In the rows, zero is written as 128.
A state moves one step at a time under one of 6 hidden systems, and each row is a state written as 22 numbers. Each run below is a few steps of one system.
run 1, G:
[[151 181 149 100 115 140 126 140 115 113 124 117 142 100 118  90 125 159
   98 107 102 166]
 [ 81  81 146 113 147 122 133 122 134 119 112 150 138 113 158  89 150 125
  126  99  99 105]
 [139 108 127 153 153 116 157 101 144 145 119 127 146 108 139 147 108  78
  121 177 139 112]
 [149 131 113 128  95 120 129 164 116 103 152 107 100 115  98 172 117 124
  155 160 129 119]
 [113 151 108 115 109 135  85 127 123 131 148 169 103 190 103 150 142 148
  135 104 132 135]
 [142 156 137 146 150 148 120 133 162 140 112 134 147 141 140  85 139 150
  108  97 140 173]
 [123 114 154 119 144 130 152 137 116 152 101  84 132  78 161  79 130 136
  137 109 126 111]
 [102  98 125  97 132 112 158  86 101 126 135 136 144  98 129 142  88 107
  124 157 111  97]
 [135 107 107 147 115 126 123 121 142  63 138 147 139 145  93 175 128  99
  132 165 111 135]
 [165 152 136 157 109 138  82 156 141 137 141 145  87 161 121 159 181 122
  145 120 142 120]
 [132 160 127 115 134 128 120 158 143 200 156 132 106 146 149 110 119 182
  109  93 160 146]]
run 2, G, 11 rows:
[[150 125 136 169 150 150 115 145 189 131 115 140 136 104 147 112 155 110
  141 133 160 140]
 [154 123 117 112 134 128 139 152 107 191 134  85 106  96 138 137 120 157
  162 131 152  99]
 [107 122 103 100 125 120 129  94  86 115 142 124 143 154 112 141  68 156
  107 119 108 140]
 [126 126 143 138 122 135 116  95 144  47 102 137 150 151 109 117 163 101
  111 115 115 147]
 [157 145 167 131 130 127 125 149 157 160 132 151 108  97 154 128 196 109
  131 134 133  93]
 [111 110 103 132 143 113 152 173 130 196 165 128 118 117 137 147  85 160
  117 145 138 120]
 [ 99 119  92 134 119 128 127 117 101 104  99  84 127 168  90 120  76 117
  134 129 132 166]
 [150 177 154  92 102 139 100  92 128  73  98 147 127 129 132 103 160 103
  152 119 117 143]
 [132 123 146 131 150 139 131 145 170 146 158 190 151  94 168 126 168 158
  141 119 127  99]
 [129  69 103 173 164 138 143 146 124 181 135  91 137 112 116 150 100 140
  113 134 147 107]
 [144 133 116  89 103 105 114 102  77 107 121  68  96 145  98 143  95 108
  105 136 123 143]]
run 3, M (11 x 22):
[[170 190 130 122 136 145 109 144 128 161 116 148 140 134 175  92 125 199
  166  89 120 165]
 [ 60  85 105  56 137 140  96 121 110 121 130 159 129 108 135  88 101 156
  134  81  93 132]
 [ 66  53 114 144 146 103 204 149 125 120 113  89 155 105 102 124 108 110
  104 158 106 108]
 [195 158 162 144 121 103 166  88 110  94 102  79 144  99 144 138 112  72
  110 179 111 130]
 [178 158 144  99  97 149  59  79 149  76 174 155 106 142  99 182 161 102
  125 125 171 116]
 [119 134 108 172 130 170 113 177 153 195 152 168 123 163  79 164 190 178
  146 103 165  99]
 [121 164 139 144 152 127 136 160  88 224  73 115 112 143 184  60 125 166
  142  87  97 139]
 [ 51  96 120  72 121  94 111 103 120  80 117 120 105 133 181  65  53 105
  135 103 129 160]
 [ 87  85  85 145 124 109 188 156 176  60 148 129 169 104  75 161  86  98
  122 202 123 149]
 [252 155 145 142 139 134 140 131 133 118 114 115 157  79 108 164 173 107
   97 177  68 142]
 [193 111 160  88 131 151  32  69 125 125 167 138  97 130 151 163 191 139
  128  62 164  70]]
run 4, C, 11 rows:
[[165 161 112 125 119 117  91 114 112 124 149 160 111 135 153 151  74 111
  115 155  95 158]
 [145 101 139 166 135 134 137 118 160  95 182 125 152 125 134 161 118 155
  117 118 177 110]
 [100 110 143 133 150 125 184 116 115 163  84  94 152 140 126 101 156 146
  134 106 137 103]
 [140 161 146  88 112 126 108 131  96 119  95 124 107 108 119  98 148  96
  110 131  68 144]
 [150 119 125 130 111 124  80 158 166 104 169 164  89 114 149 154 139 111
  151 141 136 128]
 [ 84 120 106 165 136 132 155 127 148 158 143 148 137 157 116 151 100 134
  148 146 178 113]
 [118 143 114 112 136 157 131 101  90 128 100  94 162 132  85 105 104 149
  116 105 124 149]
 [172 109 129  85 140 104 106 125 135 110 132 122 121 129 165 121 151 155
  113  99  90 141]
 [120 139 157 164 129  97 164 154 163 132 141 161 124 123 182 119 134 107
  115 154 124 120]
 [113 136 142 159 118 166 140 129 111 125 115 111 136  76  98 127 112  90
  151 161 148 101]
 [140  94  91  88 125 138 100 132 113 136 123 109 111 137  65 165 164 137
  147 118 124 108]]
run 5, M:
[[105 163 129 132 125 203  84 149 129 133  88 145 138  87 105  72 145 129
  181 106 133 143]
 [ 90  81  95  86 131  94 114 169 113 189 125 134  70 116 139 131 122  98
  133 147  97 112]
 [141  90 124 179 138  77 164 147 140  89 137  86 136 166 172 128  85 140
  105 131 123 154]
 [167 162 117 108 135 149 132  61 146  80 121 149 191 110 128 136 102 132
  150 149 132 160]
 [126 131 139  69 115 152 115 140 135 126 155 162 126  92  70 147 200 136
  109 121 112  96]
 [126  91 153 184 147 146 118 163  93 177 124  95 100 117 130 130 153 134
  122 102 123  71]
 [122 150 129 132 131  98 134  79 103 163 108  91 106 178 173 110  73 119
  130 121 170 142]
 [ 82 169 116 113  87 120 143 132 153  62 128 153 138 166  98 114 114 126
  147 139 146 174]
 [127 119 112 154 141 156 118 181 159 124 113 183 144  82 104 129 158 103
  133 163  70 144]
 [193  81 134 108 166 112  97 136 144 171 139 104 106  85 177 131 151 128
  102 115 117 117]
 [138 101 119 106 127 110 131 100 117 111 169  88 131 152 147 154  97 192
  152  90 182 101]]
run 6, V (11 x 22):
[[ 76 171 153  83 115 147 124  96 139 154 168 184 129  92 124 108  99 114
   90 128 165 120]
 [145  82  69  79 155 156  99 116 134 175 101  98 122 100  80 149 141 124
  171 136 152 124]
 [170 140 105 198 125 128 112 152 107  95  84 105 123 180 122 141 117 120
  155 136  90 167]
 [129 148 175 129 116 109 131 113 157  51 172 158 148 118 180 110 108 128
   90 120 129 147]
 [108  97 144  86 149 134 170  96 139 157 134 145 167  82 130 129 164 145
  144 125 141  67]
 [144 130 109 160 132 147 128 170  78 197 116  92 102 126  78 159 128 133
  126 145 112 108]
 [114 117 126 127 111 101  82 163 122  94 134 109  71 155 154 103 100 106
   98 107 110 172]
 [ 83 130 126  85 124  92 164  80 175  97 112 166 159 177 152 111 150 128
  148 125 151 136]
 [147 178 124 148 124 181 146 129 143 156 140 151 160 107  70 159 153 152
  159 150 167 108]
 [176 116 123 143 145 173  41 149 104 140 138 123  92  71 137 122  99 118
  118 107 104 135]
 [136  70 110 108 156  65 152  90 118 105  95 100 142 157 188 116  98 125
  116 122  89 142]]
run 7, V, 11 rows:
[[161 129 122 122 130 103 119 153 118 116 111 122 121 161 149 117 151 156
  107 106  61 164]
 [110 158 164 140 138 106 186 132 162 138 119 131 153 128 169  79 132 133
  101 128 150 146]
 [ 92 142 139 115 116 157 130 112 119 158 126 123 120  82 104 124 107  95
  148 149 179  95]
 [133  93  77 105 123 142  80 133 106 116 124 125 103 129  79 170 115 105
  152 144 105 127]
 [152 113 114 155 133 109 129 142 154  78 127 136 141 188 139 143 155 153
  124 113 103 159]
 [136 173 182 141 126 126 153 112 150 133 150 159 149 121 177 109 146 156
  113 108 152 114]
 [124 133 133  89 141 147 130 120 103 193 135 123 125  61 129 117 101 129
  129 135 134 100]
 [118  85  84 125 135 127 123 149  99 136  90  74 115 133  85 130 106 112
  130 140 105 147]
 [115 134 137 154 102 102 133 136 147  53 114 121 119 187 118 127 148 100
  119 130 126 157]
 [122 155 155 115 113 128 131 109 178 110 163 202 142 122 150 141 167 125
  143 134 158 105]
 [149 116 108 130 160 166 109 128 127 203 153 156 139  92 128 152 121 162
  146 126 140  96]]
run 8, P (11 x 22):
[[115 155 132 128  99 126 134 107 118 120 152 124 113 131  91 160  92  84
  106 169 164 122]
 [112 117 132  82  99 124 126 144 122  86 125 127 116 136  86 133 188 137
  138 110 110 113]
 [109 147 121 135 132 118 117 133 113 141  84 167 122 169 150  99 133 120
  135 121  73 152]
 [113 122 126 134 135 126 104 146 175 135 150 139 111 121 173 101 100 130
  138 112 174 148]
 [130  81 106 109 162 148 130 126 134 162 129 109 145  79 125 129 119 152
  147 122 144 105]
 [149 130 117 131 137 128 155 110 117 110 128 115 173 110 107 140  94 136
   96 153 102 145]
 [166 146 155 156 112 121 136 118 136  79 131 121 138 148 122 153 166 118
  128 135 132 119]
 [134 150 139 127 112 114 118 125 114 166 127 150  86 161 131 156 166 108
  140 140 133  94]
 [ 86 144 123 108 108 134 107 163 119 153 152 144  94 138 104 116 115 137
  109 113 131 137]
 [102 111 121 113 139 152 106 132 125 109  97 109 138 114 121  79 119 136
  131  92 121 153]
 [131 106 124 120 152 107 154 100 142 113  96 114 155 112 176 101 103 114
  147 137 123 142]]
run 9, C (11 x 22):
[[ 92 148 178 142 114  93 181 123  69 117 135  98 127  99 157  93  54 107
   65 152  91 115]
 [133  79 144 123 107 153 120 155 133  26 111  99 143  65  98 128 185 109
  171 125 101  98]
 [123 108  82 120 140 111 144 139 170 186  89 186 118 166 113 167 207  91
  178 175 116 115]
 [153 238 117 154 106 164 105 123 117 178 145 154 110 157  84 146  81 124
  105 156 161 172]
 [162  99 128 127 140 150  58  94  98 113 180  80 111 135 148 145  76 188
  116  54 178 113]
 [ 56  57 153 104 148  64 186 115 143 113 126 120 145 176 171  88 159 157
   76  78 114 105]
 [ 96 180 164 116 114 131 175 148 143  97  62 148 156  65 153  40 138  77
  148 166  79 164]
 [188 107  90 104 124 156  81 153 135 137 153 149 103  23 111 185 116  80
  181 199 108 112]
 [134 101  66 186 123 120 149 179 145 172 174 124 111 209  57 227 142 165
  124 148 168 115]
 [121 199 136 182 127 145 134  58  79 123  69  98 158 246 115 102 105 160
  127  76 153 154]
 [165 135 189  34 143 127  69  25 117  88 139 140 140  87 191  85 141 126
   73  61 113 111]]
run 10, X:
[[182 148 143 187 129 130 121 122 117  98 146  83 141 158 141 133  97 170
  100 100 148 152]
 [165 148 111  58 124 116 133  58 103 153 129 115 136 149 111 165 150 153
  145 125 149 102]
 [ 77 106 156  99 126 126 169 130 138 119 135 159 147 102  99 122 182 107
   87 136 101  88]
 [ 93 111 149 176 129 134 140 171 123 138  89  72 103 123 130  77 137 102
  133 114 150 126]
 [129 143  86 107 113 125 104 154 137 157 145 124  86 121 145 138  67 126
  184 156 164 153]
 [127 119  93 137 123 146  99 134 155  69 165 202 158 145 110 166 118 148
  143 134 100 149]
 [163 153 152 160 152 150 100  81 121 110  82 136 160 157 131  99 151 124
   86  91  95 153]
 [169 143 159  71 144  93 139 101 112 189 138 105 109 103 185 113 133 148
   93 107 128 110]
 [ 94  65 118 118 127 111 181 162 102 142 154 110 131 101 108 168 133 149
  140 147 108  63]
 [106 137 127 176 102 149 155 135 122  80  89  85 139 121  69 131 119  74
  154 171 152 133]
 [140 167 131 105 102 121  86 117 188 109 136 144  89 148 145 126 144  90
  153 134 201 165]]
run 11, X:
[[132 146 156 135 128 181  94 106 112 114 135 147 141  57 101 120 109  87
  105 140 111 111]
 [156  94 123 117 145 100 130 132 171 121 144  76 116 142 133 128 133 136
   82 111 169 150]
 [111 148 111 126 112  98 163 137  99 160 113 150 114 190 127 156 145 146
  165 143 106 112]
 [ 98 152 162 132 112 174 108 118 112  95 133 151 144  75 120 104 113 110
  139 120 126 108]
 [144  82 104 110 159 128 106 125 175 139 127  98 126 118 125 120 130 127
  108 110 168 152]
 [126 144 106 131 119  91 158 169 122 158 119 151 116 170 131 148 138 144
  135 155  85 140]
 [119 149 162 147 107 158 101 113  89  81 128 139 133 107 136 115 106 122
  146 113 107 110]
 [148  93 111 104 160 130 113  85 162 140 135 108 141 113 130 135 119 122
  110 121 181 130]
 [127 139 115 123 125  97 177 167 145 156 126 146 131 157 115 152 169 151
  123 146 108 126]
 [110 153 160 149  99 157 105 140  80 103 111 120 108 120 118 108 129 113
  143 112 102 108]
 [125  96 110  98 143 128 104  91 153 130 145 110 121 107 138 123  84 108
  116 124 182 138]]
run 12, P, 11 rows:
[[177 180 156 147 111 105 146  93 148 119 178 127 130 179 113 177 134 130
   48 141 165 140]
 [138 177 170 136  92 139 137 165 105 157 112  96  85 154  88 129 219 135
  142 108 155  92]
 [ 77 172 142  98  93 131  98 136  58 152 102 129  69 117 122  87  93  83
  126 129  95 130]
 [ 47  68 129 102 123 116 119 141 145  63 123 126 121 120 142  77 103 105
  117 103 120 145]
 [104  71  79 134 168 129 151 118 167 119  82 161 178 131 151 118 132 138
  200 138 109 139]
 [189 140  98 127 154 131 120 120 178 145 175 181 161 104 171 166  95 160
  142 157 133 153]
 [203 116 137 149 154 143 110 133 141 170 176 102 128 113 116 171 154 171
   74 108 152 107]
 [149 173 145 152 113 132 153 114  72 159 106  61 118 162  73 141 127 132
   94 128 148 116]
 [ 95 189 184 113  67 124 148 114  86  68 110 105 109 130 114 100 135  93
  131 130 132 114]
 [ 66 105 151 102 112 110 122 142 128 100  94 171 100 122 145 102 170  63
  146 135  82 102]
 [ 75  81  61 126 140 115 112 174 163 139 126 179 115 154 141 129 101 120
  162 144 105 160]]

Which system made each of these runs?
run 13:
[[122 129 104 179 137  92 178 125  92 176 149 112 134 211 135 165  69 178
  110 134 132 125]
 [122 200 148 117 128 139 141  75 133  81  69 138 181 157 128  62 123 122
  109 104 118 191]]
  M
run 14:
[[142  95 119 214 178 157 143 127 143 153 112 132 172  77 157 114  66 106
  125 162 119 132]
 [242 169 121 141 117 124 129 156 144 121 152  82 123 113 127 172 133 162
  144 155 152 157]]
  X
run 15:
[[153 177 128  70  97  80 137 123 117 149 107  66  71 137 154 112 106 106
  152 147 171 164]
 [106 133 101 145  87 124  93 158 133  39 158 173 116 185 112 165 109 133
  165 137 103 153]]
  M
run 16:
[[110 136 119  92 144 161 107 124 135 135 101 155 149  94 130  81 132 148
  150 102 109 151]
 [157 105 126 122 161 111 132 122 159 134 119 115 141  90 179 101 101 112
   98 135 116 158]]
  P
run 17, 2 rows:
[[127 138 111 126 142 145 120 116 110 162  97 133 131 105 146 110  91 117
  165 140 125 130]
 [132 110 102 134 126 134 126 114 114  91 122  96 148 123  96 138  82 119
  116 140 122 151]]
  V
run 18:
[[125  49 132 129 129 121 110 113 127  72 111  81 122 169  80 161 204 111
  134  94 142  82]
 [ 79 181 144 142 121 110 162 106 129 189  96 145 107 164 125 109 114  68
  101 164 158 135]]
  X
run 19:
[[158 140 146  68 147 106 136 134 109 165 113 128 136 106 203  80 148 193
  141  75  81 124]
 [118 106 167 169 129 106 132 178 134 124 143 154  99  84 174 109 103  71
   65 158  64 128]]
  C
run 20, 2 rows:
[[163 123 121  77 121 113 147 185 160  65 166 118 155 106 110 125 158 194
   88 109  85 176]
 [ 81  86 154 178 151 115 134 120  99 166  77 136 111 191 155 105 176 113
  120  85  98  83]]
  G
run 21 (2 x 22):
[[143 147  92 118 129 140 121  74 177 136 149 147 138 154  65 187 134  98
  120 168 202 135]
 [177 171 131  53 101 106 140 159 114 138 136 107 112 136 108 140 190 192
  125 105 108 135]]
  P
run 22:
[[125  94 157 145 139 150  91  98 130  98 123 123 133 123 139 115 155 117
  130  82 146  96]
 [128 133 110 120 151 121 148 128 146 203 124 121 126 131 125 132 115 128
  103 145 156 135]]
  X
run 23, 2 rows:
[[161 133 156 194 122 163  96 156 148  47 105 101 140 128 106 105 160 116
  116 104 119 164]
 [172 150 118  89 139 101  79  75 121 187 123 119  77 174 166 137 113 112
  117 115 157 144]]
  X
run 24:
[[127 113 129  88 119 107 169 128 186  67  86 117 159 128 126 112 204 118
  177 135 141 135]
 [143 185 119 118 130 137 142 142 124 208 114 197 128 101 147 135 142 118
  170 178  95 120]]
  C
run 25, 2 rows:
[[128 117 109 111 123 149 100 140 126 154 169 159 118 122  99 168 143 156
  146 122 137  95]
 [132 144 117 106 136 140 108 114 117 143 124 129 138 149  92 119 128 147
   77 103 109 161]]
  P
run 26, 2 rows:
[[114 124 184 131  92 120 142 101 136  72 173 174 124 130 106 181 195  88
  107 146 136  49]
 [ 91 147 130 148 133 193 111 154 168 181  97 153 125 118  89  99 197 119
  169 107 188 119]]
  C
run 27 (2 x 22):
[[151  94 113  60 120 127  77 150 135 124 114  94  80 113  97 136 193 109
  139 106 130 124]
 [ 88 159 105 129 104  90 134 165 149 153 145 191  85 201 156 139 129 130
  151 144 131 147]]
  C
run 28:
[[ 44  43 132 106 130 111 145 110 148  61 119 167 151 129 128 121 167  99
  141 119  97  87]
 [179 139 127 194 144 128 135 112 159 160 112 155 131 132 118 185 153  63
  126 201 136 112]]
  G
run 29, 2 rows:
[[154 215 182  96  76 118 108 108 146  86 158 171 104 164 118 141 195 110
   92 120 145 132]
 [109 132 143 115 119 115 105 191 118 200  97 126  49 147 140  93 203 109
  119 101 109 111]]
  P
run 30:
[[122 172 158 160 123 102 172 132 112 186  80  83 100 152 155  97 132  98
  134 142 160 126]
 [120 179 131 121  86 119  84 128 131  77 133 149  85 149 161 112  85  95
  153 131 140 173]]
  M
run 31 (2 x 22):
[[115 100  99 148 156 147 117 160 123 164 150 130 131  96 109 129  65 132
   79 139 105 149]
 [159 140 113 131 111 104 157 137 116  67 116  82 147 151 126 130 106 155
  147 135 111 167]]
  X
run 32:
[[101 175 134 114 105 144 119  94 133 151 169 173 119 137  93 156 100 104
  100 151 174 117]
 [126 125 129  66 116 133 121 157 140 111 122 110 116 109  79 112 192 136
  105 105 117 138]]
  P
run 33, 2 rows:
[[147 136 151  92 135 117 144 128 142 105 139  95 147  82 170  84 107 157
  109 103 138 149]
 [ 79  83 139 122 136 115 180 101 114 118 111 128 156 126 122 128 145 125
  140 124 112  76]]
  G
run 34, 2 rows:
[[ 73 167 135  96 128 138 159  82 134 167  88 175 150 127 124 100 141  99
  164 147 144 115]
 [152 114 103 151 145 159 133 158 146 114 126 153 170  53 130 129  94 127
  158 170  85 150]]
  G
